Each row has a name. Each piece below is followed by the name of the row it came from, unless a question asks for something else. Each question is about the rows just above it. Places in a row count from 1.

nonaz: [ -2  11  13   4  15 -25   2 -20 -29  -8 -18]
lera: [ 14   8  10  34 -35 -33 -17   3  -9 -10   4]
Vol: [ 15   6   7   5  15 -32 -20   6 -12 -12   7]
bep: [  2  14  13 -17  -5  35  18  13  14  16  -7]
kif: [ 11   3   5  33 -28 -36 -19  -1 -11 -12   5]
regu: [ -7   7   6 -36  16 -33 -16   3  20  20  -7]
Fid: [ -4  -1  -3 -24   4  44  16  15  25  16   4]
Suno: [  5   4   6  22  -7 -36 -12 -11 -21 -13  -4]
The rest of the row after [-11 -12]:	[5]
After [ 4 15], its row goes on with	[-25   2 -20 -29  -8 -18]
The rest of the row after [-33 -17   3]:	[ -9 -10   4]

Zos: [  6 -35   1  14 -21 -11  17 -17]
Zom: [ -2 -18  47 -26  17  27  17 -12]
Boz: [ 0 -6  6  8 17 27 16 -8]
lago: [ -2 -18   6   8  17  27  17  -8]
bugom: [ 12  27  -7 -26 -17  -1 -37  -5]
vune: [  6 -35   1  14 -21   0 -37  -5]
After [ 47 -26  17], its row goes on with	[ 27  17 -12]
[-26  17  27  17] begins in row and place	Zom, 4
After [ 0 -6], its row goes on with	[ 6  8 17 27 16 -8]
Go on from [-18   6   8] to the end of its row.	[17 27 17 -8]
The rest of the row after [-26 -17  -1]:	[-37  -5]
The rest of the row after [ 8 17 27 17]:	[-8]
Where do [ 0 -6  6  8 17 27 16 -8] appear?	Boz

Vatob: [  1  -3  -6  -8  -9 -10 -10  -8  -7  -5  -3  -1   0   0   0  -1  -2  -6
  -9 -13 -18 -23 -29 -34 -39 -43 -45 -47 -48 -46 -43 -39 -34 -28 -19 -11
  -6  -5  -3  25  33  40  46  50  53  53  53  50  48  43  37  31  24  18
  12   7]
Fiz: [  4  -1  -5  -8  -9 -10 -11  -9  -7  -7  -4  -2  -1   0 -33 -39 -43 -46
 -47 -12 -15 -21 -26 -31 -37 -40 -44 -46 -48 -47 -45 -42 -37 -31 -24 -15
  -6   3  13  21  29   0   1  -1  -3  -6  53  52  49  45  40  35  28  22
  15   9]
rap: [ 25  18  12   6   0  -3  -7  -9 -11 -11 -10  -8  -7  -6  -3  -1   0   0
   0  -1  -3  -6 -10 -14 -19 -24 -29 -34 -38 -43 -45 -47 -47 -46 -43 -39
 -33 -27 -18 -10   0   8  17  26  34  41  46  51  53  54  53  51  47  42
  37  31]
melot: [ -5  -3  -1   0   1   0   0  -3  -6 -10 -14 -18 -24 -29 -34 -39 -43 -46
 -47 -48 -46 -43 -38 -33 -26 -19 -10  -1   9  18  27  34  41  46  50  53
  53  54  51  47  42  37  31  24  18  12   6   1  -3  -7  -9 -10 -10 -10
  -9  -7]
nezu: [-47 -46 -43 -39 -33 -26 -17  -9   0  10  19  26  35  41  47  50  53  53
  52  50  46  42  36  31  24  17  12   5   0  -4  -7  -9 -10 -10 -10  -8
  -7  -5  -3  -1   0   0   0  -1  -3  -6 -10 -14 -20 -24 -30 -35 -40 -43
 -46 -47]
After [50 48 43], its row goes on with	[37 31 24 18 12  7]
Go on from [-34 -39 -43 -46 -47] to the end of its row.	[-48 -46 -43 -38 -33 -26 -19 -10  -1   9  18  27  34  41  46  50  53  53
  54  51  47  42  37  31  24  18  12   6   1  -3  -7  -9 -10 -10 -10  -9
  -7]
Where does [ -9 -10 -10  -8] start? Give its row and place.	Vatob, 5
Row and place where [ -6  -8  -9 -10 -10  -8  -7  -5  -3  -1   0] starts:	Vatob, 3
The rest of the row after [-47 -45 -42]:	[-37 -31 -24 -15  -6   3  13  21  29   0   1  -1  -3  -6  53  52  49  45
  40  35  28  22  15   9]

Vit: [-16  14  18 -14  13]
Dase: [ 27 -10   4 -34  -5]
kotab: [ 47   2  11 -24 -17]
Som: [-18  12  20  -7  19]
zubit: [  7 -18  10 -24   4]
zite: [-28  11  10 -24   4]
Dozu: [ 5 12 20 -8 19]
ved: [-18  12  20  -7 -10]
gukig: [-14  14  17 -14  13]
piliz: [-28  12  10 -24   4]
voful: [ 43   5   1 -19  17]
Nule: [-16   2  -4 -17 -17]
The rest of the row after [14 18]:	[-14  13]
After [  7 -18  10 -24], its row goes on with	[4]
[-16   2  -4 -17 -17]	Nule
The row with [  7 -18  10 -24   4] is	zubit
The rest of the row after [  1 -19]:	[17]
Go on from [43  5] to the end of its row.	[  1 -19  17]

Tufi: [  3   5 -28 -52   5 -15  32  12  -4   8  -1  -4   3]
Beke: [-11  43 -28  16   6 -15  32   2  -5   3   6  -8   8]
Sog: [  0  27  16 -28  16 -22   8  -1  10  53   1  18  35]
Go on from [  6 -15  32] to the end of its row.	[ 2 -5  3  6 -8  8]
Row and place where [ 16 -28] starts:	Sog, 3
Where does [3 6] start? Give its row and place.	Beke, 10

Zetor: [-26   3 -16 -38  19 -15  18  19  10  -3  -5  -4  -4]
Fenam: [-15   7 -12 -28  18 -13  11  11   5  -4  -8  -5  -2]
Sodi: [  4   6 -12 -15  12  -2   4  10  -2  -5  -2  -4  -4]
zomab: [  4  10 -19 -29  18  -4   8  18   0  -9  -1  -5  -7]
sig: [ -7   1  -4 -12   5  -5   6   7   2  -1  -3   0  -4]
zituf: [-20  12 -18 -43  16 -10  16  25  11  -9  -6  -2 -15]
Teku: [-4 -1 -6 -8  6 -4 10 11  0 -1 -4 -3  1]
Sivav: [ -1  -6  -8   8  -4   4  19  23  13  -5  -9  -4 -12]
Dom: [-10  -2  -9 -17   8  -8   8   6   3  -3  -5  -3  -4]
Where does [-1 -6 -8  6 -4 10] start? Give its row and place.	Teku, 2
The rest of the row after [11 11]:	[ 5 -4 -8 -5 -2]
After [-6 -2], its row goes on with	[-15]
The rest of the row after [ 5 -5  6]:	[ 7  2 -1 -3  0 -4]
The rest of the row after [ -7   1  -4 -12   5]:	[-5  6  7  2 -1 -3  0 -4]
After [ 6  3 -3 -5], its row goes on with	[-3 -4]
The rest of the row after [  6 -12]:	[-15  12  -2   4  10  -2  -5  -2  -4  -4]

Nozez: [ 39 -46 -21   2  11  38]
Gapa: [ 40 -49 -26   3  10  37]
Pudob: [ 36 -47 -23  13   1  33]
Geko: [ 38 -44 -18   1  11  38]
dib: [ 39 -39 -18   3   1  27]
Gika: [ 45 -22  38   2 -46  11]
Bote: [ 34 -41 -15   1  11  38]
vama: [ 23 -33 -17   3   1  39]
Nub: [ 29 -38 -10   1  11  39]
kat: [ 44 -43 -15   3   2  27]
fotiv: [ 39 -46 -22   2  11  38]
Go on from [-41 -15] to the end of its row.	[ 1 11 38]
Go on from [-18   3   1] to the end of its row.	[27]
Row and place where [-46 -22   2  11  38] starts:	fotiv, 2

nos: [  1  26  17  -7  39 -22  24  21  -6]
Koteb: [-39  -1 -28   8  18 -30 -27  -5   6]
sedu: [ 17  14  25 -10 -10 -12 -41  -1 -14]
favut: [ -4  25  31  -2  51 -19  17  19 -10]
murok: [ 18  17 -31 -17 -29 -32   8   3  -6]
doto: [ 11   8  27  -6 -12  -8 -57  -5 -28]
gana: [  7   4 -13 -30  -3  15 -20  41  33]
panuv: [ 17  14  25 -10 -10 -12 -41  -1 -28]
siz: [-43  -6 -29   8  18 -30 -27  33  25]
pite: [-33  -1 -18   7  18 -28 -23  -4   0]
[  8  18 -30 -27  -5   6] begins in row and place	Koteb, 4
Where does [-41  -1 -28] start? Give its row and place.	panuv, 7

maf: [ -4  15  -3  -2   2  11  -5  -5  25 -47   5   5   7  -1  -3  -5  -3   0
  -8   4   9   2  11   3   6  -1  -2  -1  -2   1  -3  -6   0   3  17  -2
   0   6   4  -5   6   3  -4  -3   2]
Reb: [  6  10  -2   0   0  -3  10   5  15 -10  -9   5  -2   7   2  -2   0  -3
  -8   7  14  -3 -10   3  -5   1  -1   1  -2   2  -3  -6   2   3  17   6
   3  -3   1  -8   4   8   2   4  -4]
puz: [ -7  -3   8  -3   0   8  -3  11  -4   3  -2   1 -21   1   9  -4   4   8
 -10  -2   8   1  -5  -3   2   2   1  -3   4   7   3  -3  -2  -4 -14   1
  -7  -1 -14  -1  13  -7   1   1   3]
Row and place where [ 0 -3 -8] starts:	Reb, 17
Where does [ 8  1 -5 -3  2  2  1 -3  4  7] start? Give its row and place.	puz, 21
The rest of the row after [-2  2 -3 -6]:	[ 2  3 17  6  3 -3  1 -8  4  8  2  4 -4]
[ 4  9  2 11  3  6 -1 -2 -1] begins in row and place	maf, 20

Vug: [ 17 -13  14   0  -3  -3   1   0]
tamu: [-3 26  7 -2  1 -1 -1  6]
git: [-17   1  -6   5  -4 -18 -32 -11]
Rop: [ -3   6  10   5   0   1 -12 -18]
Mav: [ 16 -13  -2  14  20  -5 -17   0]
nefin: [-11  -1  -3   4  -6   5  29  -5]
Maneg: [ 16 -11 -18   7   9   0   4   4]
Reg: [ 11  11   7  -1   9  -7 -49  12]
burip: [17  4  2 -3  0  0 -6  3]
tebo: [ 2 14 -5 -2  1  0 49 -4]
Nage: [-9 16  1 -1 -1  6 -3 -7]
Go on from [-11 -18   7] to the end of its row.	[9 0 4 4]
The rest of the row after [ 16 -13]:	[ -2  14  20  -5 -17   0]
[ 16 -11 -18   7   9] begins in row and place	Maneg, 1
Row and place where [ 16 -11 -18] starts:	Maneg, 1

ruf: [ 30 -20 -38 -19]
Zuv: [ 30 -19 -38 -37]
gusa: [ 30 -19 -38  45]
[-19 -38 -37] begins in row and place	Zuv, 2
The rest of the row after [ 30 -20]:	[-38 -19]
Where do [ 30 -19 -38 -37] appear?	Zuv

bize: [ 10 -20  14 -56]
foz: [ 39   5 -56 -19]
fida: [  5  39 -56 -20]
bezo: [ 39  31 -58 -21]
[ 39 -56 -20] begins in row and place	fida, 2
[39  5] begins in row and place	foz, 1
Row and place where [ 39 -56] starts:	fida, 2
Go on from [-20  14] to the end of its row.	[-56]
[-56 -20] begins in row and place	fida, 3
[ 31 -58 -21] begins in row and place	bezo, 2

kise: [ 14  20 -14  19 -36 -17 -13   3  31  38 -30 -15]
rone: [-15 -19  -8  16 -11  -4   5 -30 -10  29 -15  -2]
rof: [ 14  20 -14  19 -36 -17 -13 -12  -2 -27 -23  12]
tuno: [ 14  20 -14  19 -36 -17  11   3  31  38 -30 -15]
Nibul: [-22 -15   8 -14 -36 -18  -8  10  -6  30 -16  16]
timi: [  0  23 -11 -11 -19  16   9 -11 -22 -18   8 -52]
The rest of the row after [-18  -8]:	[ 10  -6  30 -16  16]
After [ 0 23], its row goes on with	[-11 -11 -19  16   9 -11 -22 -18   8 -52]
Row and place where [-22 -18   8] starts:	timi, 9
Where does [16  9] start? Give its row and place.	timi, 6

Luvop: [ -3 -30 -32   1   5  22  32]
figel: [  5  18  18   5  -4 -15 -12]
Vob: [ -6 -27 -37  -7   8  20  27]
bevas: [ -1 -24 -34  -4   5  18  25]
palak: [ -4 -28 -31 -13  -2  26  28]
Puvuf: [ -6 -49 -57  -3  12  40  41]
After [ -3 -30], its row goes on with	[-32   1   5  22  32]
Row and place where [ -4 -15] starts:	figel, 5
Go on from [ -6 -49 -57] to the end of its row.	[-3 12 40 41]

ton: [ 10  -4  46  32  -2  16  -2  -6  27  13 -23]
laz: [ 10  22  32  32 -18  16  21 -10  17  50 -18]
keb: [ 21  22  33   4   4  16  -2  -4   9  13 -18]
Go on from [10 22 32] to the end of its row.	[ 32 -18  16  21 -10  17  50 -18]
After [10 -4 46 32], its row goes on with	[ -2  16  -2  -6  27  13 -23]
[ 21  22  33   4   4  16  -2  -4   9  13 -18]	keb
After [22 33], its row goes on with	[  4   4  16  -2  -4   9  13 -18]

